In the data rows, the value 128 means zero.
Here are some points, one per row:
[171 164 189  93  98 108 137 144 122 195 113  54 163 114 137  92 153 109
 140  98  96 123 149  81 141 147 152 107 160 213 170 104 176 190 134 134
  88 132 103 115 138 126 120 193 108 119 180  72 119  50 106  65 139 122
  89 106 155 102 138 161  70 142 146 184]
[152 171 140 101 140 157 174 126 131 147 135 119 156 132 169 172 129  65
 134 129  97 124 155  75 155 130 125 218 139 123 131 178 149 148 162 140
  93 110  95 170 164 100 134  82 130  96 136 118 144 171 109 183 147 167
 142 108 112 119 153  98 122  24 135 111]
[164 152 150 120 140  79 147 127 129 151 153  99 108 144 167 141 125  66
  86 156  80 127 149  57 158 141 146  97  68 105 202 191 151 192  91 131
 133 144 101 172 159 117 107  84 121 118 119  56 162  96 141 114 232 142
 118 122 126 147 185 106 128  42 157  97]
[151 178 168  84 105 137 153 137 132 188 116  81 128 104 168 119 126 155
 119  89 115 119 127 130 118  79 122  72 120 178 173  76 175 129  62 120
 112  91 121 112 146 102 136 131 116  96 161 103 124  70 100 161  99 146
  73  74 107 136 180  74 116 121 111 171]
[ 61 106 137 130 109 127  80 138 175 116 152 163 135 108  84 200  94 165
 172 134 182 113 124 155 143 156 145  89 167 106  46  77  84 110 126 136
 182 126 120 189  65 170 131 101 141 123 163 123  73 137 164 149  98 133
  74 117 107 154  72 121 183 126 137 112]
[129 115 159  82 107 105 189 127 126 163 133 125 166 133 175 167 133 148
 103 116  69 102 148  99 181  83 127 158 126 203 180 190 145 155  83 150
 143 129  80 140 159 102 122 134  99 130  87 105 131 166 133 138 188 139
  97 111 123 163 130 118  72 102 122 114]
[138 169 174 115 139 126 171 142 124 152 104 148  99 144 127 130 134 188
 112 156 129 151 142 114 137 141 128 244 130 168 206 151 106 174 120 108
 121 111 132 152 138 125 171 198 114 116 161  94  99  95 111 123 194 132
 108 120 120 130 117 114 107  96 114 129]
[ 83 152 113 155 121 102  88 125 110 116 145 128 147 118 118 123 117  97
 129 153 151 119 136 144  93 133 114  23 131 131 182 136 142  99 196 103
 139 124 153 118  88 165 127  84 136 161 101 151 117 186 126 154 182 120
 135 156 132 143 120 102 168  86 137 118]
[101 122  69 136  75  93 121 116  89  96 172  95 156 107 120  80 158  95
 162 214 154 109 104 169  83  78 165 156  64 115 141 158 144 140  92 100
  80 163  92 100 126 165  76 144 157 136  67 166 181 153 180  87  79  84
  98 169 170 107 128 150 100 156 168 136]
[105 150 126 136 134 168 144 186 113 115 104 123  95 160 136 134 107 179
 103 114 129 175 131 144 119 186  84 106 165  92 125 129 110  79 170 158
 136 113 162  96 150 123 135  87 117 130 183 148 166 101  84  52 116 141
 255 150 116 196 137 178  93  96 117 102]
[123 166  96 182  97 146 135 109 110 147 130 125  39 140 135 118 158  76
 147  98  95 107 125 166 146 177 128  94 127 103 129 132 143 103 163 144
  88 121 124 113 130 137 113 164 141 143 140 164 126 180 130 201 174 118
 134  99 116 139 172 140 157 134  87 130]
[146 216 164  92 111  97 203  77 132 116 150 135 207 157 192 159 176 121
 104 131  94  75 148  47 141   0 184 124 108 124  45 244 116 120   8  87
  99 135  59 106 237  99 125 155 120 186  58  93  36 120 128 100 126 134
  93 129 159  27 112 173 115  85 174 113]
[142 101 123 130 186 152 100 160 136 130 121 134 129 158 137 125  88 120
 132 114  87 159 158 137 158 158 121 131 114  69  85  98  78  89 192 165
 162 129 153  95 123 111 161 145 137 102 104 137 131  84  98 100 129 150
 140 133 136 173 150  38 151 131 108  74]
[189 141 152  66 107 114 135 106 148 182 119  26 153 119 130 121 153 153
  79 108 132 102 104  98 144 128 135 120 114 204 141 108 151 171 141 118
  59 145 114 130 129 134 107 182  95 112 169  48 123  62  89  42 174 163
  85 126 158  87 176 164  50 142 110 203]
[164 129 130 136 169 116 164 146 115 125 104 144  56 128 109 100 115 129
 108  89 141 183 154 129 174 104 110 121 196 112 113 111  89 130  87 180
 132  90 143 155 119 103 153 117 119 125 145 146 109 136 101 139 126 150
 143 112 110 176 162 128 107 105  79 135]
[135 130 138 107 141 175 131 166 137 130 129 146  52 146 131 151 123 172
 137 139 128 129 132 118 117 109 117  47 157 121 164 143  85 203 226 135
 129 113 128 193 123 112 119  80 103 125 158 109 168 127 139 139 121 137
 156 119 112 165 106  52 171 128 114 116]
[138 141 170 117 159 163 123 134 133 146 110 142  95 123 132 160 104 152
 106 156 120 131 147 126 131 202 116  92 155  96 108 164 106 155 155 126
 131  92 118 152 125 104 138  17 129  92 133 134  71 164 134 160 186 111
  99 134  94 147 137 119 154 115 113  49]
[136 130 139 106 125 172 135 125 152 120 100 148 161 127 119 138  73 182
 149 143 154 127 150 154 163  99 165  84 120 122 156 144 103 175 101 131
 172 130 134 171 118 118 136 132 118 131 157 137 154 145 119 158 153 132
  94 119 118 123 114 138 118 125 140 103]
[111  98 128 138 129 157  83 124 125 128 140 170 150 108  60 186  69 152
  97 144 169 125 122 161 111 153 113 115 141 152 109 132  87 120  79 124
 186 142 111 184  59 126 138 161 129 157 150 111 119  96 131 166  70 139
  70 113 107 114  27 108 148 161 125 102]
[118  38 104 133 181 165 160 163 158 112 102 147 164 155  90 105 146 202
  86 115 119 157 124 120 118  32  84 198 173 126 130  75 111  61 169 144
 145 139 150  81 171 108 163 175 126  89 132 143  61  82  94 138  52 125
 171  81 105  96 119 255  95 149 148 119]
[106  81 105 148 191 132 164 139 150 102 115 154 127 164 138 113  92 104
 106  99 106 165 176 130 129 114  89 218 129  39 121 117  82 100 181 144
 194  69 176 106 118 110 125 160 115 108 113 155  87  83 145  52 102 161
 173 116 101 109 132 190 130 169  77  91]
[142 164  80 151  67 109  74 108  93 111 113 124  52 110 151 104 185  43
 170  93 121  98  82 124 115 140 155 194 110 178  74 103 180  80 110 113
  76 138 166 114  59 162 100 153 143  87  58 146 152 182 132 174 132  74
 124 127 171 142 156 149  90 159 102 150]
[132 107  65 129 165 160 121 158 196 138  80 102 115 159 110  91 153 159
 121  85 131 169 118 131 137 140  86 123 176 209 133  29 114 107  61 144
 148 137 173  94 154 107 175 182 126  73 165 110 107 145  78  23  81 148
 105  90 100 150  76 161 120 184 106 132]
[ 82 102  89 170 117 103  94 111  89  99 143 149 124  79  94  74 170 112
 150 127 166  95  92 177  80  93 143 191 114 133 128 145 181  88 131  91
 109 171 110  94  82 167  97  80 189 173 125 151 158 127 177  87 145  93
 212 166 189  97 113 138 154 220 194 183]
[143  77 111 103 126 168 152 151 175 127 107 146 115 166  95 101  98 140
  94 121 122 176 120  95 133 146  84 154 153 114 121 111 153 104 174 176
  95 108 197  53 149 117 164 131 113  92 152 122 119  83 119  93  85 151
 163 154  95 141  95 121 132 111 122 126]
[134 166 165 174  91 136 138 134 119  96 117 106  74 118 148 150 111  51
 127  97  89 138 106 122 148 142 103  81  99  85 149 128 133 134 151 119
  68 126 105 109 109  96 149 166 120 104 128 153 130 212 131 192 155 112
 145 140 141 142 187 140 136 159 101 155]
[131  86 156 158 187 129  89 133 142 126  97 131 158 161 130 113  88  98
 115 121 123 137 160 152 157 185  96 137 109  85  81 108  79 115 173 161
 117  91 181 126 177 104 148 117  96 120  99 137 126  99 132 115 131 120
 155  73 130 188 115  31 153 142 100  85]
[ 98 116  96 168 111  75 101  92 117 106 173 169 181  77 112  83 152 128
 195 153 203  92  96 125 104 136 146 107  71 129 137 125 130 111 122  97
 136 154  78 100 129 154  87 100 137 139  94 157 182 119 160 129 119  86
 143 180 153  78 102 125 107 142 149 148]
[ 95 118 143 103 148  91 118  99 163 130 144 151 137  85 101 206 121 131
 144 120 145 109 116 166 112 137 158 143 121  98  65 128  97 143 104 138
 168 134 172 169 139 132 129 140 125 150 138 135 131 147 123 196  56 145
  77 155 129  97  97 148 145 136 157 107]
[174 163 152 119 113 153 142 145 122 158 102  71 127 168 130 128 138 138
 106 103 104 160 154 109 120 159 113  65 152  94 168 111 136 144  94 137
 138 127 141 156 178 140 137  83 103 121 141  99 140 121 136 234 142 144
 121 136 119 103 174  44 129  89  97 144]
[136 116 124 130 146 102  82 150 149 111 152 171 158 132  73 190  84 183
 161 135 144 114 139 151  99 171 124 117 120 116  45 131 119 153 101 119
 180 133 121 203  77 125 139 121 105 179 118 150 113 143 128 150  85 154
  90 128  52 113 100 112 197 145 149 114]
[119 104  74 149  69  69 137  71  79 100 162 147 188 100 138  99 161 130
 149 189 158 119 107 154 110 141 160 106  82 129 113 131 146 137 124  89
 157 166 104 119 106 154 121 100 194 150 103 167 173 132 141 119  90  98
 135 155 178 101 103 117 131 154 152 171]
[109  81 127 130 131  97  75  75  93 104 186 144 200  96 141 118 168 119
 159 196 172 102  87 175  72  82 181 139 112 122 197 148 183 107 147  91
 109 178 103 100 116 171  82 124 177 189  83 161 162 166 179  52  94  96
 191 174 154  97 118 125 182 133 161 132]
[ 92 109  95 164 117 166  93 110  66  71 127 135  38 111 154  63 149  90
 150 116 125 120  70 118 106 176 134 182 130 159  81  96 166  81 122  97
 127 143 129  63  94 165  88 129 153 182 130 149 157 173 155 170 149  86
 141 158 157 148 149 178 121 144 143 197]
Along one direction, these points spread out more than along any other. Take the direction at right angles to it along which they spread out most. Go by this last direction. Where along it does each point below lie, from 0 to 99? 50 is the average, and the first point above lies past it. One standard deviation of the points above along it is 16.
[111  98 128 138 129 157  83 124 125 128 140 170 150 108  60 186  69 152
  97 144 169 125 122 161 111 153 113 115 141 152 109 132  87 120  79 124
 186 142 111 184  59 126 138 161 129 157 150 111 119  96 131 166  70 139
  70 113 107 114  27 108 148 161 125 102] >> 33
[135 130 138 107 141 175 131 166 137 130 129 146  52 146 131 151 123 172
 137 139 128 129 132 118 117 109 117  47 157 121 164 143  85 203 226 135
 129 113 128 193 123 112 119  80 103 125 158 109 168 127 139 139 121 137
 156 119 112 165 106  52 171 128 114 116] >> 42
[143  77 111 103 126 168 152 151 175 127 107 146 115 166  95 101  98 140
  94 121 122 176 120  95 133 146  84 154 153 114 121 111 153 104 174 176
  95 108 197  53 149 117 164 131 113  92 152 122 119  83 119  93  85 151
 163 154  95 141  95 121 132 111 122 126] >> 38
[ 83 152 113 155 121 102  88 125 110 116 145 128 147 118 118 123 117  97
 129 153 151 119 136 144  93 133 114  23 131 131 182 136 142  99 196 103
 139 124 153 118  88 165 127  84 136 161 101 151 117 186 126 154 182 120
 135 156 132 143 120 102 168  86 137 118] >> 44
[136 130 139 106 125 172 135 125 152 120 100 148 161 127 119 138  73 182
 149 143 154 127 150 154 163  99 165  84 120 122 156 144 103 175 101 131
 172 130 134 171 118 118 136 132 118 131 157 137 154 145 119 158 153 132
  94 119 118 123 114 138 118 125 140 103] >> 50
[164 152 150 120 140  79 147 127 129 151 153  99 108 144 167 141 125  66
  86 156  80 127 149  57 158 141 146  97  68 105 202 191 151 192  91 131
 133 144 101 172 159 117 107  84 121 118 119  56 162  96 141 114 232 142
 118 122 126 147 185 106 128  42 157  97] >> 78
[136 116 124 130 146 102  82 150 149 111 152 171 158 132  73 190  84 183
 161 135 144 114 139 151  99 171 124 117 120 116  45 131 119 153 101 119
 180 133 121 203  77 125 139 121 105 179 118 150 113 143 128 150  85 154
  90 128  52 113 100 112 197 145 149 114] >> 32
[151 178 168  84 105 137 153 137 132 188 116  81 128 104 168 119 126 155
 119  89 115 119 127 130 118  79 122  72 120 178 173  76 175 129  62 120
 112  91 121 112 146 102 136 131 116  96 161 103 124  70 100 161  99 146
  73  74 107 136 180  74 116 121 111 171] >> 69
[174 163 152 119 113 153 142 145 122 158 102  71 127 168 130 128 138 138
 106 103 104 160 154 109 120 159 113  65 152  94 168 111 136 144  94 137
 138 127 141 156 178 140 137  83 103 121 141  99 140 121 136 234 142 144
 121 136 119 103 174  44 129  89  97 144] >> 60
[109  81 127 130 131  97  75  75  93 104 186 144 200  96 141 118 168 119
 159 196 172 102  87 175  72  82 181 139 112 122 197 148 183 107 147  91
 109 178 103 100 116 171  82 124 177 189  83 161 162 166 179  52  94  96
 191 174 154  97 118 125 182 133 161 132] >> 49
[138 141 170 117 159 163 123 134 133 146 110 142  95 123 132 160 104 152
 106 156 120 131 147 126 131 202 116  92 155  96 108 164 106 155 155 126
 131  92 118 152 125 104 138  17 129  92 133 134  71 164 134 160 186 111
  99 134  94 147 137 119 154 115 113  49] >> 44
[152 171 140 101 140 157 174 126 131 147 135 119 156 132 169 172 129  65
 134 129  97 124 155  75 155 130 125 218 139 123 131 178 149 148 162 140
  93 110  95 170 164 100 134  82 130  96 136 118 144 171 109 183 147 167
 142 108 112 119 153  98 122  24 135 111] >> 66
